One turn moves every row onto another: examples first, then more rows asked
rutul: [-53 -22 -45 -11 -23  11 -24  -8  17 -17   6   1]
vur: [-45  -9   5  49  24 -12 -20  -9  28  13  29 -12]
mes: [ 19  27   6  -9  27  21  15 -18  14 -28  44 -42]
dip: [  0 -17  11  53   4 -18 -14  -4  27  36  34 -15]
babuf: [ 24 -35  -4 -38   7  38  -8   0 -29 -18 -20  27]
fesa: [ 20 -57  16   7  38  26  -2 -18 -44  38  20  -7]
pupul: [-23 -14   9  63   9  -6 -17 -12  29  25  31  -7]
muza: [-16  29  18 -33 -27  11  37 -22  -5  31  12  28]
Vorus: [ 39  23  11  13   8  32  18 -24  16 -14  45 -34]
tasug: [  4 -17   9  31  13 -34 -15   6  27  35  37 -24]
kef: [-22 -50  10  -2  57  30  -7 -22 -45  15  13  -9]
Gek: [ 22 -14 -21  32  -5 -20  23 -52   7  43 -25 -19]
Giz: [-38  -5 -28  29  20  -6  15 -60   6  12 -32 -15]
zogog: [ 13 -56  13 -11  50  15  -3 -12 -46  32  20 -16]
lige: [-20  30  17 -43 -20   6  37 -19  -6  26  12  24]
zuki: [-43  -9   4  28  33 -27 -22   0  27  11  32 -25]
kifoz: [ -7 -51  11 -15  59  18  -6 -11 -46  20  19 -16]
kuv: [ 24  25  10  23   9  42  16 -31  16 -21  41 -28]
rofip: [  1 -29 -43 -36 -33 -19 -19  13  15  10  16 -14]
Nuro: [ -7 -10 -23  45   2  -1  18 -61   8  30 -29  -9]
dit: [  5 -56  16  20  37  39  -2 -26 -44  32  15  -1]
Pid: [ -5  -8 -28 -15  30 -44  16 -38   5  23 -23 -37]
tasi: [  5  30   6   3  28  32  12 -25  15 -35  41 -36]
mide: [ 24 -35  -4 -30   3  45  -7  -6 -29 -18 -22  32]
lus: [-28  30  17 -34 -22  13  36 -25  -6  24   9  29]
zosad: [-35  -4 -31   0  34 -27  13 -48   6   7 -30 -29]
pinun: [ 28 -36  -4 -34   3  41  -7  -3 -28 -15 -20  29]
lapum: [  0 -33 -38  16 -58  19 -17 -11  17  15  10  11]
lala: [-15 -51  12  16  47  41  -6 -28 -45  19  13  -1]
Kos: [ 19 -33  -6 -40   9  40  -9  -2 -30 -22 -21  27]
simoz: [  6  28   7  17  18  43  15 -31  15 -31  39 -29]
vubi: [-15  29  18 -39 -24   7  37 -18  -6  30  12  25]
depi: [-34 -24 -46 -37 -18 -11 -24   5  15 -10  12 -12]
vidar: [ 24 -13 -25   1  10 -41  20 -39   6  41 -20 -32]
tiso: [ 19 -33 -38 -10 -52  -3 -16   3  17  23  16  -3]
dafu: [-35 -27 -41  15 -42  27 -20 -16  18  -3   5  13]
vomat: [ 14 -33  -5 -36   7  43  -8  -5 -28 -22 -22  30]
bezog: [ 18 -34  -6 -31   3  46  -8  -6 -29 -21 -23  31]
voti: [ 35  25   8  -3  17  23  15 -19  16 -18  46 -40]
fili: [-21  30  17 -30 -27  15  39 -25  -5  27  11  30]
Kiros: [-28  31  16 -41 -19   8  35 -22  -5  22  10  26]
Tatu: [-18 -12   6  17  29 -40 -19   8  26  22  36 -30]

dafu turns into lapum
Pid turns into zosad
Now these:
pupul turns into dip
tasi turns into simoz
kifoz turns into kef
vubi turns into lige
babuf turns into Kos

